One hidden turn or mirror swaps the rows below in pairs. Which row is each named row swapped with?
zenul: [ -2  12 -23   6  -2 -12  10   4   5  12  -1  -7  -2   5  -1 -20  22  -2
 -12  -8   1]
tav: [  8  16   2   4   7  -4  -1  14  21 -13  -7  20 -14  19 -11  -8   0   6
   9  -3   6]
manu: [  2  24  -1   3  -1 -15   7  16  21 -15  -3  17 -11  19 -11  -2   2   3
   2  -4   9]
ker: [ -8 -10   9  -3  -1  13 -30  -1  29 -15  -3  15  -5  22  -9  -1 -17  10
  -5   5  11]
gofu: [-13 -21 -16   4  -6  23 -14 -11   8  13   5  -4   8  -8   4  -4   2   2
 -31   0   9]
pigip: [-18 -18 -14  -6 -18  14 -13 -13  10  12 -11  -5  21   8   4 -15  11  13
 -21  13   0]
bizi: [ -6 -18   7   1   1  29 -23  -5  21  -8   1  18  -2   2  -3   8 -13   9
 -14   4  11]
vodek: [-20 -18 -10  -5 -13   7 -15  -3  10  22   6 -12  17   1   8  -8   6  -2
 -26   2   7]
Nar: [-11 -13   7  -7 -11  20 -21  -5  24 -11 -15  16   8  20  -5  -4  -7  18
  -5  19   5]
laduk: [-11 -15  17  -6  -3  16 -26   7  26  -4   0  17   1  16  -1   7 -16   5
  -7  10   9]
Fofa: [ -6  12 -25   2  -7 -11   9   2   6  12   2 -11   4   1   3  -8  21  -8
 -22  -6   9]
duk: [ -3  18 -20   2  -8 -20  13  10   9   3   2  -1  -1   9  -5 -12  18  -3
 -13 -10   5]
salu: [-20 -14 -22  -3 -12   2 -17 -11  11  15   3 -16  12   6   3 -16   5   0
 -29   1   6]
fupon: [ -4  -3  14  -3   0  18 -20   8  16 -20  -6  26  -2  15  -8   0 -10  12
   1   2   5]
Lun: [  3  15   3   1   9  -7  -1   7  21 -19  -7  20 -15  20 -10   0  -2  -6
   2  -4  10]
toge: [-15  -8 -21  -2 -14   7  -9  -3  -5  12   0  -9  16  -2   2 -17  17   1
 -29  -4  -2]
Lar: [ -6  13 -23   1  -1 -15  11  -1   4   7  -1  -6  -1   7   1 -13  21 -15
 -20  -9   5]
Vidog: [  3  16   7   1   5  -2  -5  10  25 -18  -4  21 -15  17  -9   5  -6   2
   4   0  16]

Vidog is swapped with Fofa
ker is swapped with salu
toge is swapped with fupon

One hidden turn or mirror swaps the rows below in pairs. Which row is each named row swapped with?
nabe: [-18  26 -18  19  -6  -9  31 -12   1 -15  -1   4  -6  23 -20  19   3   7
   5 -13  -6  -6 -10]
Pozek: [ -2 -16 -24   9   0 -16  18  20 -30 -14   5 -17  15  30 -23  32  44   2
   0   1  -7  14 -19]
nanep: [-24   3   0   8 -19   5  37  -5  -9 -22  -6  -3   0  10  12  12   9  -9
  14 -10  -2  13  -7]
pavuz: [-30  10 -13   9 -10  -6  35   1  -1 -27 -16  -8   1  -3  -4  24  15   6
  11   2   5  10 -14]
Suk: [-28  19 -13  20 -14   0  36 -15   2 -17  -5   1  -3  20   1  14  -1   0
   8 -12  -1   3  -7]
Nolig: [-17  19 -10  12 -13  -4  33 -16   3 -19  -9  -6 -15  14   2  13   7   0
   8 -10   1  -6 -20]
Pivon: [  8  -8 -25  11   1 -18  15  13 -27 -11   7 -18   4  40 -24  27  42   2
  -3  -8 -10   0 -26]
Voz: [-16   5 -19  17 -20  -6  29 -10  -5 -15  -3  -3  -6  28  28   8   0  -9
  -6 -12   6  11 -13]
Sof: [-26  16 -27  30 -18  -7  29  -5   0 -10  -5   4   5  25  19  20   1  -3
  -7  -6   6  15 -11]
nagif: [ -5 -18 -13   0  -2  -7  22  20 -31 -17   0 -16  13  25 -20  30  43   4
   2   2  -9  15 -19]
mati: [-10  -9 -24   7   0 -16  21  24 -25 -20  -3 -18  17  16 -25  35  42   8
   3   3  -3  14 -18]
vumom: [ 14 -15 -20   7  -3 -14  11   9 -30 -13  10 -22   1  37  -5  18  39  -2
  -6 -10  -5   4 -27]
Dabin: [ -1 -20 -12   6  -7  -7  21  20 -36 -14   8 -14  17  32 -11  25  40  -6
   4  -8 -12  18 -11]
sefi: [ -1 -18 -18   6  -3 -10  18  17 -33 -15   6 -17  15  33 -19  31  43  -2
   3  -3  -9  15 -18]
giva: [  9  -7 -23  10   3 -18  14   9 -24 -12   9 -18   2  40 -28  27  40   4
  -3  -9 -10  -1 -24]
redap: [  4 -17 -30  15  -8 -16  14  13 -30  -8  10 -12  10  49   6  20  29  -7
 -15 -10  -3  15 -17]
fuma: [  0   8 -27  17   3 -18  19   8 -20  -8   9  -4   6  40 -38  29  27   9
  -1 -12 -14  -2 -14]
dalo: [-10   3 -43  26  -7 -23  18  21 -15  -6   4  -6  23  39 -12  33  31  -1
 -12   3   0  17 -11]
sazi: [ -3 -10 -37  24  -9 -17  14  17 -23  -6  11  -6  15  50   4  18  30  -9
 -17  -7  -1  18 -13]
ragub: [-28  21 -33  28 -16 -13  30   0   7 -12  -6   3  10  22   6  23   6  -3
  -4   2   9  12  -7]
Kopu: [-26   6  -1  13 -17   6  38 -13  -3 -22  -7  -4  -3  14  11  13   6  -6
  10  -9   1   9  -9]
rofo: [  0 -20 -17  10  -4  -8  20  17 -34 -12   9 -16  17  40 -15  27  41  -5
  -2  -8 -10  15 -14]
vol: [-11  -1 -41  23   1 -19  18  21 -21  -7   3 -11  24  37 -15  34  38   0
 -12   1  -1  15 -15]
feb: [  3   4 -27  21   2 -17  17  10 -21  -8   9  -9   8  43 -36  26  34   8
  -3  -9 -14   0 -15]
sobe: [-12   4  -7   9 -16  -1  31 -15  -4 -21  -4  -7 -12  20  21   7   6  -8
   4 -10   3   3 -23]
nurur: [-26   4   0   3 -13   4  38  -4  -6 -26 -13  -5  -4   4   3  20  14   2
  11   1   1  10 -15]
sok: [ -2  -9 -28  17  -1 -14  17  15 -29  -8  11 -11  16  47 -27  29  35   2
  -4 -10 -13   8 -13]
vemuv: [ -5  -5 -38  29  -7 -18  14  18 -24  -3   8  -6  20  46  -2  31  30  -1
 -16  -5  -3  19 -16]
lir: [ 11 -19 -20   6  -5 -13  14  10 -32 -12  11 -17   4  42  -3  20  37  -5
  -6  -9  -8   8 -27]
zodek: [-19  26 -15  24  -9  -5  33 -15   6 -15  -4   0  -8  22 -13  15   4   6
   6 -11  -4  -4 -11]
feme: [-29  12 -10  13 -14  -2  37 -10   2 -23 -11  -4  -4   4   4  17   8  -1
  11  -2   5   7 -14]
Niret: [ -8   7  -8  10 -14  -2  27 -17  -3 -21  -4 -11 -15  15  17   6   9  -4
   2 -12   4  -1 -22]
sukud: [-27   7  -3   9 -17   3  36 -11  -2 -24 -11  -6  -3   8   7  17   8  -4
  14  -5   2   9 -13]
Zozo: [-33  22 -29  25 -11  -8  33  -4   6 -15 -11   0   8  15   7  22   8  -2
  -3  -1   8  10 -11]
sor: [-23   9 -26  25 -19  -7  28  -5   0 -13   0   2   1  32  23   8   2 -10
  -9  -9   6  13  -9]
tili: [-15  19 -10  11 -10  -5  32 -19   4 -20  -6  -7 -16  16  -3  14   6   2
   7 -11   0  -6 -19]

sazi is swapped with sor
sefi is swapped with sukud
rofo is swapped with Kopu
ragub is swapped with dalo
nanep is swapped with Dabin
pavuz is swapped with mati
zodek is swapped with feb

